Each row has a name. Each piece below is followed by the name of the row it came from, unless a question asks for something else. Each question is about the rows just above it.

|  .20 |  .31 | -.18 |  .43 |  .27 | -.03 |  .39 | -.17 | -.27 | -.07 |  .03 | -.07 | -.41 |  .00 | -.03 | -.12 |  .36 | -.07 | -.33 | -.06 |  .10 | -.09 |  .02 |  .05 | -.18 |  .33 |  .02 |  .20 |  .74 |  .15 |  .32 |  .29 | -.15 |  .05 |  .39 | -.07 | -.35 | -.22 | -.10 |  (51)
| -.07 |  .20 | -.27 |  .27 |  .02 |  .33 | -.15 | -.22 |  .29 |  .10 |  .03 | -.18 | -.12 |  .02 |  .43 |  .00 |  .74 |  .32 | -.07 | -.17 | -.33 | -.09 | -.03 |  .36 |  .05 |  .39 |  .05 | -.06 |  .20 |  .31 | -.40 | -.03 | -.10 | -.07 |  .15 |  .39 | -.18 | -.35 | -.07 |  (68)
|  .39 | -.08 |  .63 |  .32 | -.37 | -.17 | -.13 | -.23 |  .30 |  .00 |  .10 |  .05 | -.09 | -.37 |  .59 | -.08 |  .42 | -.43 | -.02 | -.04 |  .02 | -.42 | -.29 | -.69 |  .38 | -.22 |  .12 |  .41 | -.13 | -.05 | -.40 | -.11 |  .14 |  .83 |  .09 |  .29 |  .29 | -.19 | -.73 |  (37)
|  .14 |  .30 | -.17 | -.73 |  .02 | -.37 |  .39 |  .32 |  .38 | -.40 | -.29 |  .10 | -.42 | -.08 | -.13 |  .00 |  .42 |  .59 | -.04 | -.09 |  .29 | -.02 |  .12 | -.23 | -.07 |  .05 |  .29 |  .83 | -.13 | -.43 | -.11 |  .63 |  .41 | -.19 | -.22 | -.69 | -.37 |  .09 | -.05 |  (75)
| -.11 |  .15 |  .10 | -.03 | -.16 |  .23 |  .59 | -.66 | -.43 |  .02 | -.01 |  .11 | -.17 |  .37 |  .01 | -.18 |  .07 |  .44 | -.28 |  .45 | -.21 |  .02 | -.48 | -.41 | -.17 |  .21 |  .31 | -.23 | -.04 |  .05 |  .12 | -.28 | -.40 | -.01 |  .33 | -.36 |  .20 |  .02 |  .35 |  (5)
| -.28 | -.11 |  .23 | -.16 |  .21 |  .31 |  .01 |  .10 |  .37 | -.48 | -.36 | -.23 |  .59 | -.01 |  .44 |  .21 | -.04 |  .05 | -.17 |  .02 |  .45 |  .11 | -.03 | -.43 | -.41 |  .02 | -.18 | -.28 | -.01 |  .12 |  .35 | -.66 | -.21 |  .15 |  .07 |  .02 |  .33 | -.40 | -.17 |  (149)
| -.10 |  .20 |  .31 | -.18 |  .43 |  .27 | -.03 |  .39 | -.17 | -.27 | -.07 |  .03 | -.07 | -.41 |  .00 | -.03 | -.12 |  .36 | -.07 | -.33 | -.06 |  .10 | -.09 |  .02 |  .05 | -.18 |  .33 |  .02 |  .20 |  .74 |  .15 |  .32 |  .29 | -.15 |  .05 |  .39 | -.07 | -.35 | -.22 | is which row reordered?	(51)
Which row holds these entries in another order? | -.07 | -.33 | -.06 |  .10 | -.09 |  .02 |  .05 | -.18 |  .33 |  .02 |  .20 |  .74 |  .15 |  .32 |  .29 | -.15 |  .05 |  .39 | -.07 | -.35 | -.22 | -.10 |  .20 |  .31 | -.18 |  .43 |  .27 | -.03 |  .39 | -.17 | -.27 | -.07 |  .03 | -.07 | -.41 |  .00 | -.03 | -.12 |  .36 |	(51)
| -.05 | -.40 | -.11 |  .14 |  .83 |  .09 |  .29 |  .29 | -.19 | -.73 |  .39 | -.08 |  .63 |  .32 | -.37 | -.17 | -.13 | -.23 |  .30 |  .00 |  .10 |  .05 | -.09 | -.37 |  .59 | -.08 |  .42 | -.43 | -.02 | -.04 |  .02 | -.42 | -.29 | -.69 |  .38 | -.22 |  .12 |  .41 | -.13 | is which row reordered?	(37)
| -.66 | -.48 | -.43 | -.41 | -.40 | -.36 | -.28 | -.28 | -.23 | -.21 | -.18 | -.17 | -.17 | -.16 | -.11 | -.04 | -.03 | -.01 | -.01 |  .01 |  .02 |  .02 |  .02 |  .05 |  .07 |  .10 |  .11 |  .12 |  .15 |  .20 |  .21 |  .23 |  .31 |  .33 |  .35 |  .37 |  .44 |  .45 |  .59 | is which row reordered?	(5)
| -.05 |  .09 | -.37 | -.69 | -.22 | -.19 |  .41 |  .63 | -.11 | -.43 | -.13 |  .83 |  .29 |  .05 | -.07 | -.23 |  .12 | -.02 |  .29 | -.09 | -.04 |  .59 |  .42 |  .00 | -.13 | -.08 | -.42 |  .10 | -.29 | -.40 |  .38 |  .32 |  .39 | -.37 |  .02 | -.73 | -.17 |  .30 |  .14 | is which row reordered?	(75)
Put |  .10 | -.07 |  .31 |  .02 |  .27 |  .02 | -.15 | -.10 | -.07 | -.03 |  .05 |  .36 | -.06 |  .39 | -.07 | -.12 | -.09 |  .39 |  .15 |  .00 |  .20 | -.33 | -.18 | -.17 |  .33 |  .03 | -.35 |  .05 | -.18 | -.27 |  .32 |  .29 | -.07 |  .20 | -.22 |  .74 | -.40 |  .43 | -.03 | back in order: which row is it?	(68)
Which row holds these entries in another order? |  .35 |  .02 |  .20 | -.36 |  .33 | -.01 | -.40 | -.28 |  .12 |  .05 | -.04 | -.23 |  .31 |  .21 | -.17 | -.41 | -.48 |  .02 | -.21 |  .45 | -.28 |  .44 |  .07 | -.18 |  .01 |  .37 | -.17 |  .11 | -.01 |  .02 | -.43 | -.66 |  .59 |  .23 | -.16 | -.03 |  .10 |  .15 | -.11 |	(5)

|  .00 |  .14 | -.12 |  .16 | -.05 | -.08 | -.17 |  .45 |  .47 |  .08 | : (102)
|  .45 | -.08 |  .16 |  .08 | -.17 |  .47 |  .14 | -.12 |  .00 | -.04 | : (120)
| -.05 |  .47 |  .00 |  .16 |  .14 | -.08 |  .08 |  .45 | -.12 | -.17 | : (132)
|  .47 |  .00 | -.04 |  .14 |  .08 |  .45 | -.08 |  .16 | -.17 | -.12 | : (124)
|  .00 |  .14 | -.12 |  .16 | -.05 | -.08 | -.17 |  .45 |  .47 |  .08 | is in which row?	(102)
The row with |  .45 | -.08 |  .16 |  .08 | -.17 |  .47 |  .14 | -.12 |  .00 | -.04 | is	(120)
Which row holds | -.05 |  .47 |  .00 |  .16 |  .14 | -.08 |  .08 |  .45 | -.12 | -.17 |?	(132)

